In the data rows, 128 means zero.
Some points:
[156 142 151 162 145 117  93 101 173 144 116 149  97 166  44 148 142 113
 144 121 143 131 166 150  80 144 154  66 118 142 187 113 125  65 119 149
 162 139 125 129 169 111 122 115 134  93 130 119]
[149 142 152 161 134 123 117 102 166 131 104 124 104 166  57 124 164 105
 148 155 121 128 143 143  84 132 147  72 124 144 184 101 120  73 108 126
 162 141 115 138 173 112 133 139 128  90 122 103]
[121  88 119 138  88 188  89 138 226  91 157 128 103 116 106 123 112 125
 141 128 121 147 133 129 171  98 178 142 110 107 122  82 169 139  87 168
 164 202 102 115 114 125 106 130 129 155 167  98]
[132 117 193  86  94  62  76 125 188 115 175 123 175 112 173 142 118  69
  94  63  90 107  99  31 137 103 121 182 202 167 163 155 163 100 132  62
 138 144 165  85 123 155 177 150 169 172 103 198]
[143 106  92 158  59 171 131 129 199 121  79 149 104 107 110 146 114 116
 123 113 123 181 122 108 174 121 187 112  95 126 148 119 155 137  81  91
 128 194 128  94 145 140 109 113 142 140 164 140]
[140 111 106  73 108 155 141 131 114 125 156 111 177  95 181 121  99 122
 110  99 124 122 136 117 174 118 119 217 116 120  76 122 141 177 148 119
  94 143 165 122  84 152  97 108 141 158 111 162]
[123 107 113  87  99 107 129 138 100 123 148 120 158 106 202 151  86 106
 106  94 127 142 105 104 169 116 128 212 157 146  79 160 144 160 134 110
 109 120 168 120  95 139 100 117 126 158 131 163]
[154 141 131 158 140 145  96 115 173 119  92  98 102 161  63 104 178 124
 147 149 123 119 142 121  78 142 118  73 121 165 190 101 124  78 105 131
 164 145 135 142 167 113 154 145 144  95 117  93]
[116 110 115  80  97 128 133 153  94 130 150 139 163  99 190 126  92 128
 107 101 134 139 119 114 185 123 131 187 146 114  63 159 134 166 144 125
 106 127 156 113  88 157 113 111 106 153 147 166]
[151 138 151 159 134 128 112 108 158 123  99 120 108 157  53 122 169 118
 146 153 132 119 139 143  81 131 143  70 116 147 193 107 127  76 104 130
 151 136 101 135 177 115 138 136 148 102 128  94]
[113 130 123  60  97 128 113 149 110 129 145 137 160  95 183 129  87 138
 112  84 107 128  99 119 169 110 132 184 137 100  72 158 139 163 150 126
 103 124 169  95  90 154 114 125 127 151 124 171]
[104 143 206 127 152  96 133 121  61 126 172  97 144 201 142  94 107 149
 133 127 135  98 158 128  71 121 101 112 166 166 123 153  97 123 137 137
 134  76 159 132 126 145 105 138 163  91 106 134]
[132 174 109  96 103 173 139 101 160 104 198 160 145 111 196  85 102 173
 130  97 102  42 117 143 180 128 111 159  98  51  98 153 142 146 148 130
 114 148 192  59  89 137 137 116 141 144 103 165]
[156  56  57  42 153 146 122 142 193 168 149 130 121 114 144 163 133 134
 162 119 120 127  68 103 145  73 135 161  69  91 109 126 171 122 203 153
 129 179  68 162 122 167 137 142  32 218 137  79]
[172 113  80 146  90 145 122 130 198 113 111 174 111  60 120 148 123 107
 107 135  98 147 123 113 179 114 192 128  95 123 147 120 144 143 114 143
 106 189 115  83 112  92 136 111 134 122 161 139]
[152 146 143 191  99  82  95 100 141 139 122 164  43 186  96 128 152 101
 145 135 120 110 111 180  97 129 156  43 112 106 199 136 158  67  98 145
 169 118 134 105 159 103 142 143 141 117 150 137]
[112 106 105 165 166 133 125 110 120 101 132 125 189  67 142 108 116 175
  96  82 125 179 150  58 176 152  55 133 209 193  82 137 103 143  67 136
  53 160 125 182 138 141 159 152  29 193 188  74]
[ 60 148 104 147  78 159 101 168 162 131  80 131  88 137 114  63 114 131
 135 124 145 162 174 104 193  94 178 129 118 133 116  97 146 132  70 126
 168 205  75 107 177  81 107 143 139 138 142 102]
[152 181 120 184 116 111 117 146 179 142 120 165 141  92 119  68 103  94
 103 166 172  89 134 135 183  31 200  95 101 132 160 132 156 171 150 153
 130 234 113 127 108  44 143 140 126 116 137 117]
[ 94 149  73 110 140  97 103 119 149 104 114  88 199 176 178  56 176 127
 214 145 189 214 137 160 113 114 158 164 108 124 159  56 157  96 169 129
  73 128  75  60 149 117 119 168 138  84 184 194]
[188 122 147  67 129  96 148  96  74 160 169 123 208 129 161 194 155 116
 105 121 125  94  89 134  89 165 110 121 128 112 133 151 122 123 163 140
 112  41 186 157  84 187 138 115 111 116 100 139]
[136 113 141 186 122 108 126 158 117 119 115 152 130 135  97 165 152  80
 152  66 112  82 113 110 109 140 111 156 105 101  77 162 151 219 116 130
 165 182 168 137 128  73 181 122 158 107  81 169]
[113 118  79  91 161  77 166 153 149 131 115 138 145  19 113 160  88 166
 129 140 138 120  82 108 176 177 143 113  84  91 188  67 122 190 200 142
 133 182 106 167  64 125 102 174  84 174 175  65]
[129 123 105  84 143 130 141 133 154 151 130 113 144 144 182  86 126 128
 146 139 174 166 178 126 134  73 174 121 154 134 169  77 144  29 106 160
  96 108 113  79 136 167  83 138 102 111 177  94]
[156 160 182 191 143 119 134  94 140  66 117 153 149 117  93 180 160 134
 148 118 154 155 132 100 105 100  78  72 193 187 189 117 101  41 108  79
 132 139  60 150 187 133 162 108  94 102 129 120]
[224 145 104 109  73 122 136 118 184 130 127 140 140  83 101 156 101 120
 134 117 122 131 120 141 180 160 206 114  74  91 135 108 157 137  89 123
 142 166 117  99  67 118 108 129 146 164 146 110]
[121 122 191  76  95 126 124  91  61 149 145  69 157 176 156 161 166 125
 146 111 146 114 138 129  95 168  87 163 141 138  90 130 134  95 120  85
 137  51 186 107 118 209 105 142 106 151 149 152]
[134 112  71 143  76 147 103 145 210 113 114 136 141  91 115 153 109 112
 123 126 102 147 125 131 168 113 180 123 118  93 127 111 162 141  99 153
 139 205  98 124 128 112 111 110 134 157 157 108]
[ 83 120 174 166 190 153 116 135 108  99 116 157  61 110 179 184 201 114
  61 108 109 109 142 171  76 196 173 107 111  81 116 170  68 159 164  72
 106 151  89 203  97  75 135 124 139 165  32 193]
[113 149 107  83 115 145 129  83 154 151 143 125 144 130 174  71 131 133
 132 181 144 181 154 141 122 115 140 104 173 140 165 103 147  63 108 128
  85  87 103  61 136 193  76 156  97 161 159  74]
[131 141 147 157 138 151 125 114 139  99  95 121 124 151  76 127 157  92
 152 168 140 131 162 140  85 135 165  91 103 154 185 126 127  63  87 132
 173 125 110 157 190 120 135 155 141  88 132 101]
[102 175 176 120 177 102 161 141  41 147 119 126 123 151 136  83 122 134
 121 139 167 103 147 128 103 123  82 134 156 172 143 149 100 128 160 110
 110  62 154 124 138 129 148 140 120  87  88 161]
[ 45 198 113  89 109 118  84 124 106 176 177 111 170 161 182 176 130 153
 162 174  96 184 126 219 129 164 112 151  65 184 164 117 160  74 135  69
  32  88  99 111  89 184 101 121  98 100 160  93]
[149 138 151 150 135 143  93  98 177 155  81 111  84 155  93 118 151  94
 156 153 106 119 133 158  88 150 133  59 112 140 179 106 122  61 111 129
 186 144 164 125 157 109 152 141 147  73 112 119]
[129 139 172  91 156  98 150 114  47 149 159 118 134 192 165 119 125 142
 124 124 133  88 140 115  53 122 108 141 154 169 116 134 121 129 171 141
 115  56 146 133 139 145 141 132 128  99  97 149]
[ 26  86  33 140 117 103 109 106  64 139 134 123 192 120  82 132 159 151
 255  74 154 191  94 122 141 176 201  85 144 111 118  97 154 128 127 155
 208 158 156  86 119  94 152 157 155 150  79 175]
[ 81 167  89  97 208 100 189 173 106 165 140 153 120  94 136 121 116 134
  87 174 200  78  90 104 148  86  75 115 115 134 177 133 138 156 222 172
 102 107 119 198 118  89 167 161  42 112  62 114]
[115 134 116  86 108 147 138 157  97 126 164 133 153  80 194 144 138 142
  98  78 128 132  98 107 169 115 106 180 157 131  73 139 136 180 162 126
 119 140 151  79  80 142 114 127 129 154 148 149]
[149 116 150 172 129 128 118 113 159 137  96 119  92 166  84 131 141 100
 139 159 123 144 151 154 105 129 158  53 114 136 168 109 127  59 128 126
 171 114 110 139 174 121 170 149 129  63 139 111]
[176 126  86 111  58 133 110 118 173 140 103 123 137  74 143 157 152 100
 126 104  77 172 132 130 164 145 179 155  76 105  94 126 168  95 113 120
 131 169 124  95 133 145 141  73 128 186 172 159]
[141 120  93 154  53 152  97 128 191 111 108 148 115  84 120 140 120 109
 114 123 106 156 142 127 164 122 198 132 105 114 122 113 153 129  83 135
 134 192 118  92 121 112 124 105 156 136 167 127]
[ 94 132 196 114 182 113 134 137  76 138 155 135 147 192 137  86 125 124
 147 159 146  95 140 119  86 106  57 135 162 143 126 147  86 110 167 145
 120  79 159 142 124 144 110 164 133 120 107 122]
[ 96 109 113  81  90 122 154 184  74 150 139 115 133 102 178 114 113 131
 121 132 124 152 107 100 180 118 159 199 132  88  69 160 146 184 138 146
  83 107 135 119  88 147 104 139 129 160 157 138]
[123 148 177 110 168 104 147 126  43 156 133 110 154 154 145 108 139 135
 123 126 157  97 130 131  94 129  81 140 146 158 134 158 108 119 154 115
 112  46 156 135 126 161 137 144 125 106 100 163]
[144 121  78 137  57 155 112 136 194 121 116 167 113  65 129 149 133 102
 116 131 102 159 132 116 161 124 185 135  87 107 134  94 149 130 101 130
 131 179 130 103 117 119 140 110 137 153 173 127]
[174 114 108 135 174 181 108  80 219  94 101  73 144 140  56 101 152 121
 138 136 131  89 179 121  91 154  96 104 144 212 134  69 114  90 136  92
 137 173 142 171 182 139 152 161 160  78 111  75]
[109  95 135 172 120 104 114 131 102 108 122 151 139 124  80 154 153 103
 141  88  99  85 112 102 146 160 110 152  68 107  74 145 124 205 140 110
 170 153 127 151  94  90 172 108 152  98  76 201]
[160 144 113 112 109 140 121  62 168  69 199 135 119 116 185 141  99 125
 144  92 104  33  84 142 152 125 105 185 136 136 134 179 155 125 127  91
 126 146 219  47 134 112 126 130 181 144  76 158]
[ 99 136 184  97 188  98 149 109  60 142 173  91 170 184 117  98  96 156
 135 122 171 104 115 123  81 140  86 102 165 155 105 149 107 147 136 112
 135  81 127 155 126 130  96 154 153  95 111 118]
[107  87 178 169 127 135 114 194 119 153  57 121 158 126  57 140 147  82
 118 166 153 185 169  68 104 120 143  78 166 176 141 119 120  73 133 123
 153  96  55 139 175 132 128 131  66 123 193 117]
[175 124 172 150 102 123 115 153 141 122 109 144  86  78  90 174 106 107
  51 129  92  54 101  89 131 130 123 167 134 130  45 199 124 183 115 121
 188 155 196 164 130 131 144 121 154 165 123 154]
[ 86 158 110 171 148 146 129 190 169 113  93 157  70 124  93  42  83 131
 135 147 143 151 173 125 191  64 157 112 121 146 132 112 124 146  96 130
 134 202  71 108 170  47 127 135 161 123 123 121]
[100 158 189  90 180 119 101 167  77 138 173 137 113 153 156  30 151 126
 157 150 145  80 177 134 120  85  58 174 157 169  72 123 115  95 153 183
 130  85 105 141 134  91 115 184 134 120 107 134]
[ 96 143 153 157 194 138 165 109  77 147 120  98 142 208 100 149  28 145
 147 131 187 134  94  92  63 150 120  80 189 121 171 137  84 190 144  57
 157 103 121 128 113 202 127 148 150  82 101 116]
[112 137 180 100 185 104 138 133  63 143 159 108 142 185 140  98 119 126
 140 126 155 101 137 138  92 118  72 129 160 147 126 156  97 129 160 123
 124  61 145 146 130 150 119 142 119 103 108 142]
[113 133 175 203 126 130 133 147 163  83  99 151 125 156 108 140 151  97
 157  94 107  86  83 125 117 159 108 170  74 116  91 157 122 223 152 111
 121 136 133 174 100  91 193  91 153  97  91 164]
[123 157 173 103 172 104 143 126  41 163 137 102 144 171 149 107 130 126
 132 125 149 101 136 133  89 125  87 148 151 151 119 160 106 106 160 108
 118  56 152 127 135 159 152 124 119 111  99 156]
These points spread out most along one direction. Take the direction at right angles to it along which they spread out most. Go by this last direction. For each point below, how far along it does it lie, from 0 to 99? The average is 50, and the first point in the table lies past the average. One standard deviation of the points above along it is 16.
[115 135 176 104 193 100 135 127  53 149 150  98 156 187 129  92 126 135
 128 128 149  90 124 129  94 122  69 134 167 137 127 167 118 122 155 113
 114  73 136 141 128 149 110 141 120 107 103 136] 53
[164 110 157 206  87  65 164 170 114 183 169  94 127  63 131 149 193 181
  87  85 189 202 111  97 185 130  96 166 175 110  92  84  86 144 158 155
  63 130  19 110 104 149 129 107 117 158 165  72] 41
[149 133 135 148 116 157 114 153 115 179  82 129 135 170  64  73 149 128
 143 186 133 164 179 152 119 136 173  61  59  62 136  72 151 102 115 171
 139 137  80 185 135 142 118 157 107  99 168 101] 69
[150 141 137 149 135 142 115  87 144  90  93 141 109 169  75 125 133 101
 164 157 126 113 147 143  91 120 138  79 113 152 196 127 141  53  99 110
 158 131 122 163 180 120 141 139 139  83 122 117] 76
[108  71  94  85 185 131  88  69 146 156  87 121 133 123 180 122 138 192
 178 142 121 179 126 126 198 136 205 125 190  92 141  86 138  90 112  73
 179  53 141  74 148 113  57 131 117 223 166  89] 48
[148  71 129  87 102 139 103 201 108 117 145 121 154  79 200 122  91 133
 114 117 124 134 109  63 173 147 124 175 162 141  68 151 141 144 122 115
 107 135 173  95 136 129 124 133 100 173 136 152] 26
[  0  97 154 152 152 149  80 143  86 131 114  92 128 145 164 101 158 125
 100 133 109 142 141 104 100  75  83 169 200 175 112 141 110 123 168 155
 106 130 144 149 222 162 142 124 111  95 162 172] 53
[122 112 134 158 106 118 112 131 111 108 120 143 133 129  71 159 144  85
 144  87 105  83  80 115 154 169 130 134  99 107  75 155 107 224 145 120
 154 149 125 168 125  98 184 108 158 120  82 191] 42
[141 124 125 108  87 104 110 143 142 162 179 133 148  99 185 132 109 152
  85  72 133 137 102 131 180 129 114 177 149 107  64 117 123 169 162 131
 110 137 163  71  74 145 122 118 119 159 113 156] 23
[ 99 106 119 178 109  96 101 134  96  84 115 147 145 133  86 155 157  93
 157  91 122  77 112 133 152 175 120 140  71 114  90 144 125 235 158 117
 154 148 140 163 124 127 182 104 163 113  80 171] 42
[201 130 149  65 108 140 123 122 155 159 152  93 128  84 156  94  85 136
  88 175 141 168 152 110 137  33 120 134 169 139 143 132 158  65  80 155
 121 121 154  85 152 157  88 133 105 152 195  95] 48
[ 80 229 106 160 126 111 168  31 159 168 116 155 141 182  51 119 174 140
 130 134 118 131 147 226  95  75 141  98  85 104 179 115 107 132 132 133
 143 119  89 158  73 164 119 134 149  73 116 107] 67
[113  98 144 178 141 120 119 131 116  98  83 162 131 153 105 155 159 120
 110 117  95  94  82 146 138 206 106 156  94 114  93 174 129 211 144 111
 143 163 115 151  93  87 203  93 164 128  93 177] 43
[140 137 142 155 130 129 137 119 149 124  96 118  97 170  58 123 155 101
 153 177 130 124 145 138  91 128 161  78 108 139 177 117 131  60 105 121
 154 126 103 151 179 124 136 147 144  89 135 104] 77
